(in the rows, 128 means zero)
A state moves one step at a time under one of 6 hidden systems, and each row is a state written as 22 numbers. Each run below is a few steps of one system.
Vomez, trace 1:
[[139  93 104 190  70 104 153 101 139 101 141 147 102 126  75 136 132  87
  113 163  99 151]
 [154 149 160 119 126 158 111 196 129 164 145 113 163 125 157 119  90 156
  184 153 164 129]
 [127 101  49 117 135 104 142 120 135 117 109 154 171 152  95 140 152 158
   71 121 102 108]
 [150 132 145 159  79 180 151 118  99 105 163 120 121  98 135 119 114  78
  154 131 187 173]
 [116 160  95 135 166 121  65 205 127 133  78 105 160 144 124 149 138 155
  130 114 125  95]
 [168 113 133 163 122 117 155  54 152  70 140 157 132 110 106 148 131 148
   86 162 141 161]
 [103 172 149 122 118 131 109 179  65 159 105 167 143 139 154 115  96 105
  168 122 171 150]
 [150 111  65 152 118  87 100 138 141 121 109 109 114 103 102 132 158 166
   89 171  67 128]]
sazo, trace 2:
[[145 117  82  86 105 131 164  96  75 128 138 167 156 108 150 100 128 155
   88 131 150 167]
 [122 140 114 183  97 146 103 197 102 106 125 106 125 140 105 139 141  55
  143 113 162 134]
 [154 126 114 151 147 132  98 112 198 124 113  94 136 107 108 153 117 201
  143 166  85 100]
 [146 119 160  89 154 106 172 119 124 119 152 191 180 168 142 125 123 143
   91 122 180 136]
 [ 92 152  63 162  83 153 112 118  65 117  85 148 123 107 112 127 124  91
  140 107 137 158]
 [176 138 155 171 143 106  77 185 161 108 135  77 111 109 124 143 149 148
  124 177 123 129]
 [116 103 141 119 135 102 168  96 178 145 130 193 165 179  97 140  92 158
  135 139 104 100]
 [142 138  85  99  95 148 139 134  47 133 132 153 152  97 160  98 123 135
  109 131 171 179]]
fer, trace 3:
[[146 115 128 116 131 131 106 149 119 117 154  49  70  88 153 109 184 106
   95 121 114 135]
 [100 123 188 146 147 141 146 108 198 125 134 131 131 176  98 158 103 102
  170 106 128  84]
 [124 148 119  68 164 135 126  68 103 131 106 143 135  97 174 113 124 192
  102 116 135 144]
 [ 95 121 151 141 103  87 132 145  86 128 135 144  67 145 122 110 152  40
  114 114 116 146]
 [131 133 144 144 124 157 105 105 181 153 124  80  96  93 125 132 100 168
  185 155  83 110]
 [138 104 176  61 164  89 166 135 139 147 165 162 149 167 151 112 133 148
   90 124 139 115]
 [ 81 116  73 122  78 158 155  71  87 142 114 142 102 115 116 110 116  89
  143  95 103 140]
 [142 135 157 107 147 143  94 189 135 145 154  44  89 105 164 112 160 117
  139 120 129 112]]
gakof, trace 4 (8 x 22):
[[109 158  94 131 117 216 128 120 109 126 111 111 169 119 133 135  99 122
  174  81 178 120]
 [136 153 103 135 177 132  91 125 120  70  97  98 138 113 135 151 178 143
   69  97 157 126]
 [122 150 184 196 137 117 121  95 152  77 111 163 122 150  95 169 113  94
  142 134 161 138]
 [133 169 137 132 146  83  83 124 105 140  78 170 128 106 145 129 103 191
  131 177 114 158]
 [141  90 121 140  93  55 156 143 112 131 143 183 117 153 101 116 140 105
   84 170  99 150]
 [149 114 109 148  65 149 132 174 133 175 150 115 134 113 114 113  88 133
  188 174 107 134]
 [153  98  78  74 138 138 146 180 133 148 155 108 186 143 141 116 147 169
   97 118 131  98]
 [123 113  90 143  96 202 173  93 132  99 148 117 157 132 104 138 123  89
  136  85 167 123]]
fer, trace 5:
[[144  85 137 123 103  52 159 154 131 147 157 176 119 160 109 112 135 119
   93 173  92 137]
 [135 107  87 126  61 185 159 121 124 168 152 120 140 103 122 106  86 133
  183 142 118 137]
 [136 105  95  79 145 130 127 209 128 153 152  87 159 151 143 114 164 134
  102 101 127  88]
 [116 107  96 155 119 178 161  73 158  79 137 112 143 139  90 155 140  92
  116  83 145 109]
 [118 186 149 118 177 167  83 148  99 110  98 102 143 113 166 139 131 135
  138  88 192 129]
 [112 138 140 166 160  65 102  99 140  83  85 155  97 145  99 158 157 120
   82 134 104 129]
 [151 157 186 161 108 132 121  95 121 123 130 153 109  95 144 125  83 140
  172 176 154 176]
 [121 124 121 104 127  57 110 181 113 182 107 169 131 151 130 110 114 162
  125 168  77 124]]
nuror, trace 6 (8 x 22):
[[129 107 181 154 156  98 143  72 195  87 139 129  96 148  97 155 146 117
  102 132 108 111]
 [108 157 180  91 135 139 127 118 115 179 121 156 127 125 169 110  76 153
  188 133 137 135]
 [106 110  93  99 129  72 116 127 101 146 116 123  75 119 134 105 172 123
   80 128  60 126]
 [141  93 178 149  88 150 170 119 173 136 190 106  96 138 110 122 110  79
  167 140 124 122]
 [112 134 101  69 157 152 108 168 140 181 113  93 155 132 153 117 120 181
  152 105 103  82]
 [104 103 117 104 133 141 165  61 120  95 145 119  98 129 130 124 168  84
   79  73 131 125]
 [108 163 172 156 122 172  95 158 126 137 122  86  99 115 138 133 104  87
  195 111 152 126]
 [124 136 133 115 194  90  92 115 173 115  95 106 116 131 127 151 157 184
   91 128  86  95]]
Vomez, trace 7:
[[142 125 213  89 143  91 151 112 122 145 164 166 105 132 169 104 114 135
  125 152 145 154]
 [ 73 111  91 108 101 102 131 139 111 188 104 148 105 147 112 108 116 114
  150 120  53 105]
 [170  81 148 108 106 144 158 133 167 141 200  70  99 105 139 107 145 128
  126 150 111 123]
 [ 84 121 126 102 147 164 152 144 157 149 130 129 172 184 112 140 111 110
  159  70 139  73]
 [130 127  86  95 140 178 133  62 119 105 129  81 112  76 152 118 155 150
   99  91 131 133]
 [ 97 148 186 145 158 123 111 146 123  96 125 116 100 159 128 143 154  51
  122  79 165 117]
 [112 159 139 140 157 127  86  69 156 126  77 116  95  94 131 145 113 184
  150 143  88 123]
 [130 119 196  89 152  62 150 119 114 132 153 176 104 153 154 110 142 117
   85 135 135 148]]
gakof, trace 8, 8 rows:
[[136 120 110  81 156 158 141  51 143 110 136  95 119  89 156 121 150 176
   91 104 120 122]
 [ 86 146 177 135 131 134 133 137  93 113 130 139  99 155 134 126 139  37
  136  74 171 136]
 [116 149 135 144 158 118  74  99 165 129  86  88  83  95 127 141 132 171
  144 141  74 110]
 [136 116 212  96 151  75 160 117 135 129 166 175 112 161 148 115 131 115
   98 138 147 141]
 [ 79 128  96 127  85 129 126 101 106 177 101 142  86 116 121 106  95 121
  175 129  65 129]
 [168 100 145  89 129 105 129 179 125 143 180  77  97 110 160  99 170 127
   93 143 118 130]
 [ 89 103 138 116 118 162 164 121 174 157 146 126 139 175  99 135 103  97
  174  89 111  75]
 [139 143 118  74 146 175 123  89 103 134 135  85 116  73 183 103 138 168
  120 106 146 143]]
Ziv, trace 9 (8 x 22):
[[160 100  90  88 129 149 175  84 122 108 156 138 173 119 142 119 141 168
   78 118 158 139]
 [ 94 148 125 159  99 154 122 154  74 112 119 128 112 134 122 127 135  38
  142  88 169 145]
 [141 150  99 155 163 132  66 145 160 107  89  71 127  99 120 155 149 181
  123 138 104 105]
 [137 139 193 127 165 105 153  93 155 100 132 191 165 166 127 152 107 143
  116 132 175 132]
 [102 149  89 136  78 134 121 100  64 155  92 164 108  92 137 104  93 131
  159 145 110 171]
 [167 107 141 152 124  63 104 193 135 121 150 110  98 130 117 125 168 118
   87 176 103 137]
 [132 108 140 144 110 162 160 136 190 151 147 134 172 159  96 143  80 141
  186 141 125  94]
 [144 122  77  63 121 148 148 135  71 142 142 134 165 107 167  97 138 159
   94 114 158 148]]
nuror, trace 10, 8 rows:
[[103 149  40 123 127 133  87 134  79 127  69 112 129 100 131 124 152 150
  106 108 104 130]
 [163 116 177 177 123 124 145 124 153  67 169 122 113 136 109 150 148  75
  103 139 171 148]
 [114 166 128 136 141 140  96 153 140 157  81 151 173 139 127 145  75 180
  186 142 130 114]
 [147 115 107 101 142  81 141  89  96 100 128 156 118 111 144 116 167 152
   45 138 124 159]
 [116 126 151 175  69 133 143 159 111 141 143 155 115 147 103 126  93  58
  181 142 141 147]
 [168 123  79 115 142 124  94 167 155 145 121  86 152 100 132 128 136 212
  117 166  93 111]
 [123  94 133 109 125 126 194  99 125 105 161 176 161 178 112 130 134  90
   91  93 167 125]
 [117 163  87 147  91 184  95 146  82 144 100 103 127  83 142 116 103 127
  181 126 142 152]]
Ziv, trace 11:
[[ 77 122 102 151 132  90 106 117 146 137  81 132  89 150  90 141 139 111
  128 118  53  96]
 [171 119 202 105 147 133 144  96 171 128 176 102 104 102 161 121 119 162
  136 161 135 135]
 [ 66 121 115  85 120 109 150 140  97 183 113 176 131 174 128 106 112 103
  142  93  99 108]
 [156  93 109 127 105 141 140  89 140 115 164  69  72  76 132 111 162 125
  103 141  94 142]
 [ 98 131 181 107 158 133 127 189 148 152 144 114 135 182 135 131 129  85
  156  86 148  83]
 [112 120  74  98 139 165 139  46 146 126 107 114 127  98 130 128 130 178
  116 102  93 112]
 [117 140 202 115 147 108 133 132  94 109 150 134  84 138 158 116 154  65
  107 100 170 152]
 [ 84 139 105 147 129 132  90 110 156 152  79 103  92 120 105 140 115 142
  171 122  57  95]]
sazo, trace 12, 8 rows:
[[127 145  91 143 108 154  90 196  79 126 123  67 105 100 142 116 158  85
  130 109 144 141]
 [139 105 153 153 151 126 125 115 219 114 139  85 111 139  94 157 137 143
  137 140  89  80]
 [125 133 157  68 154 141 164  79 125 143 135 174 167 140 162 118  97 171
  130 114 163 132]
 [ 92 146  87 130 117 127 112 138  52 107 100 133 106 122 131 116 161  70
   95  82 146 152]
 [145 138 167 189 121 130  89 136 172 113 129  79  74  99 111 144 129 118
  160 164 104 128]
 [122 116 165  75 167  91 143 126 165 169 131 166 152 165 142 123 105 186
  131 141 103  99]
 [114 108  89  98  85 132 172  99  57 133 145 165 122 119 141  95 136  90
   98 107 143 166]
 [127 145 124 170 104 161  87 197 123 129 128  60 100 107 122 130 138  80
  166 124 133 124]]

Which system made each run below?
trace 13:
[[147 137 196 129 183  95 129  89 154  73 136 145 121 136 138 149 154 137
   77 129 160 137]
 [ 85 165 145 151 111 115 118  83  90 137  82 194 107 127 125 129  84 114
  165 134 128 160]]
 | fer
trace 14 (2 x 22):
[[146 126 138  92 172 156 155  74 165 103 136 137 182 136 140 145 119 183
  110 106 167 110]
 [ 80 166 119 115 125 133 115 122  45 128  90 163 117 125 153 114 126  87
  125  88 160 159]]
 | nuror
trace 15, 2 rows:
[[161 118 161  65 150 126 132 135 123 142 175  84 100  97 186  95 157 152
  100 132 136 136]
 [ 65 110 124 127 122 125 152 118 142 141 119 146 117 182  91 135 129  66
  142  77  95  86]]
 | Ziv
trace 16, 2 rows:
[[ 99 153 208 127 138 161 127 112 127 130 141 109  85 126 152 123 114  76
  173  94 159 131]
 [ 84 137 125  84 166 105  99 104 129 158  95 106  77 116 152 113 146 152
  122 102  66 101]]
 | sazo
trace 17, 2 rows:
[[146 110 135 106 167  95 135  61 178 116 124 133 118 116 128 136 138 199
   90 151  86 116]
 [ 96 124 175 100 104 122 171 114  87 151 153 181 108 154 145 101 107  63
  143 102 153 149]]
 | Vomez
trace 18 (2 x 22):
[[ 98 160 176 174 146 150  96 131 172 123 104 105 109 141 108 158 102 106
  190 116 129 100]
 [140 141 161  83 184  90 120  81 134 125 115 154 127 116 166 123 133 199
   89 144 124 136]]
 | gakof
trace 19, 2 rows:
[[127 154 156  74 179 114  95 138  96 136 120  98  93 102 189 106 158 149
   99 109 136 135]
 [ 89 112 151 166 127  82 135  87 158 114 113 155  77 160  85 146 134  80
  121 125  77 115]]
 | Vomez
trace 20, 2 rows:
[[129 135 158 105 151  55 129 109  93 121 113 198 120 138 150 115 135 148
   76 150 132 163]
 [109 130 121 170  64 102 127 147  81 147 120 165  88 126 108 112 109  73
  152 156 107 164]]
 | sazo
trace 21:
[[151 129 184 132 127  89 115  93 127 123 143 124  59  84 154 114 134 140
  116 176 105 168]
 [ 86 120 165 103 118  87 139 167 117 187 129 167 111 177 128 109 107  93
  159 124  97 110]]
 | sazo
trace 22:
[[117 129  84 175 103  72 104 160  91 112  92 164 112 140  93 134 149  95
   95 150 101 149]
 [184 131 143 180  95 154 115 146 160 120 152 101 132  93 116 139  99 149
  170 189 139 148]]
 | fer
trace 23 (2 x 22):
[[174 125 140 160 114 121 117 146 104  81 159  92  93  91 137 124 169  91
   90 148 161 171]
 [118 139 140 175 135 123 114 164 178 133 103 148 169 175  84 164  93 135
  171 141 125  94]]
 | nuror
trace 24, 2 rows:
[[129 153  81 126 131 146 112 191  70 111 109 134 184 142 137 133 143 112
  107  95 191 137]
 [150 146  82 204 110 137  94 116 130  70  96 113 127  96  93 160 140 129
  113 152 137 151]]
 | Vomez
trace 25, 2 rows:
[[106 102  98 153  74 184 160 125 150 144 149 111 135 142  89 133 100  81
  183 108 116 105]
 [160 139 110  85 166 170 106 154 141 131 139  68 162  98 165 125 145 190
  117 115 151 109]]
 | sazo
trace 26 (2 x 22):
[[115 113 120 134 167 126 129 128 201 119 115 119 162 173  87 165 135 149
  124 107 102  65]
 [135 130 143  95 128 174 165  48 107 110 147 139 132  95 163 113 113 141
  122 108 172 158]]
 | Vomez
trace 27, 2 rows:
[[168 105 102 140 121  91 106 203 122 112 150  87 115 120 122 125 179 119
   78 153 113 133]
 [138 120 135 178 104 170 153 117 181 110 139 141 175 154  79 161  89 119
  173 136 151 110]]
 | fer
trace 28 (2 x 22):
[[151 157 126 108 144  93  91 138  99 148 101 151 134  95 165 115 113 206
  121 180 119 161]
 [131  93 124 148  89  62 158 154 113 131 144 189 125 165  94 118 133  89
   97 162 106 147]]
 | Vomez
trace 29, 2 rows:
[[138 102  93 123  54 150 168 157  95 168 161 153 151 126 119  99  95 110
  160 150 131 150]
 [150 112  62 124 113 162 115 210 129 138 144  65 160 125 120 127 154 130
  124 119 126 100]]
 | sazo
trace 30:
[[112 127 197 159 122 141 122 128 176 137 144  96  77 134 116 137 111  85
  186 129 111 109]
 [113 126 132  50 164 115 132 106 134 178 122 129 123 123 167 103 120 192
  124 119  89 106]]
 | sazo
